In the rows, 128 means zero.
One turn sends every row of this set to another row. A few are shown first. Where does it send the rows asked after them?
K742: [148 122 132 120 124 136  96 111 181 128 135 122  96 117 132 154 117 131
  93 125 135 122 115]
K239: [149 104 117  93  85 115 123 142 132 115 144 145 143 117 131 183 135 107
 131 165 110 137 119]
K73: [158  95 121  90  99 111 107 150 131 121 141 146 139 126 112 164 143 101
 118 162 108 123 124]
K24: [141  96 136 146 143 146 147 150 161 146 158 150 164 116 150 140 124 153
 149 118 136 159 133]
K348: [ 98  92 109 121  88 141 122 158 135 129 106 153 119 137 118  98 108 123
 134 164 119 135 131]
K277: [112 105 155 127 127 155 134  96 165 122 133 114 134 128 151 150 121 155
 102 128  84 149 106]
K114: [ 96 102 121 130  90 147 117 157 111 127 112 147 144 129 133 101 120 113
 125 155 106 107 137]
K919: [110  98 161 120 114 149 140 100 162 142 134 119 134 138 135 138 123 151
 123 109  74 141 112]
K296: [133  97 117 144 120 128 158 123 149 151 145 153 155 117 127 146 136 157
 162 107 122 174 123]
K45: [146 121 131 131 141 136 101 101 135 117 131 132 107 123 124 161 122 112
  92 136 132 116  95]
K511: [126 127 117 178  87 121 109 132 137 128  99 116 160 115 138 119 124 149
 148 140 141 124 129]
K420: [151  94 111  90  89 111 116 152 133 107 130 146 138 142 112 169 126 110
 137 155 105 121 122]
K859: [154 123 140 126 119 135  98 105 169 135 137 121 114 118 146 161 140 115
  93 153 126 113 114]
K644: [138 102 116 148 124 125 154 120 157 140 152 155 144 100 130 140 135 164
 159 124 134 171 136]
K504: [117  99 148 117 136 151 145  92 169 124 138 120 127 130 144 133 121 161
 129 119  92 152 101]
K193: [128 128 132 179  87 125 122 129 131 155 117 131 161 102 133 117 129 139
 160 139 142 133 135]
K36: [125  90 113 154 130 135 152 128 128 143 139 165 154 106 150 145 138 155
 143 117 135 170 126]
K816: [123 105 130 145 119 136 150 129 154 135 149 160 156 122 136 156 113 173
 146 113 130 179 129]
K136: [114 126 122 175  82 142 110 138 120 143 109 125 154 116 144 124 117 140
 153 138 148 135 136]
K317: [153  83 130  94  90 116 115 150 117 116 139 150 151 138 125 164 125 106
 128 159 118 139 129]
K734: [123  96 133 150 132 126 132 137 151 155 161 151 130 105 132 145 112 157
 156 112 126 177 127]
K928: [110  97 132 122 109 156 123 159 127 126 122 144 143 148 107 106 103 102
 141 177 107 113 125]
K256: [117  93 126 131  95 139 123 167 105 107 106 152 134 139 123  96 110 123
 123 141 118 128 119]
K66: [ 97  99 118 123  92 149 119 154 120 105 109 131 154 149 119 112  97 122
 130 157 110 116 124]
K247: [100  94 114 117  89 153 129 153 105 120 109 148 141 145 122 120  91 116
 137 150 108 120 116]
K305: [120 118 157 113 137 148 132 103 164 134 128 123 122 134 136 130 127 163
 112 133  75 141 109]
K872: [155 121 154 120 149 139 106 119 157 125 113 133 111 114 139 163 127 112
 108 164 134 122 108]
K831: [169 107 132 127 131 130 109 108 169 127 129 114 110 125 124 162 137 105
 111 149 128 114  99]
K929: [120 126 116 171  93 134 110 132 129 137 114 114 147  93 141 126 124 144
 166 127 154 142 122]
K358: [144 122 147 131 137 135  88 114 169 133 131 115 122 129 140 156 137 110
  87 144 124 115 112]

K256 turns into K734
K644 turns into K358
K929 turns into K305
And these:
K928 turns into K36
K239 turns into K511
K420 turns into K193
K831 turns into K114
K45 turns into K348
K296 turns into K859
K73 turns into K136

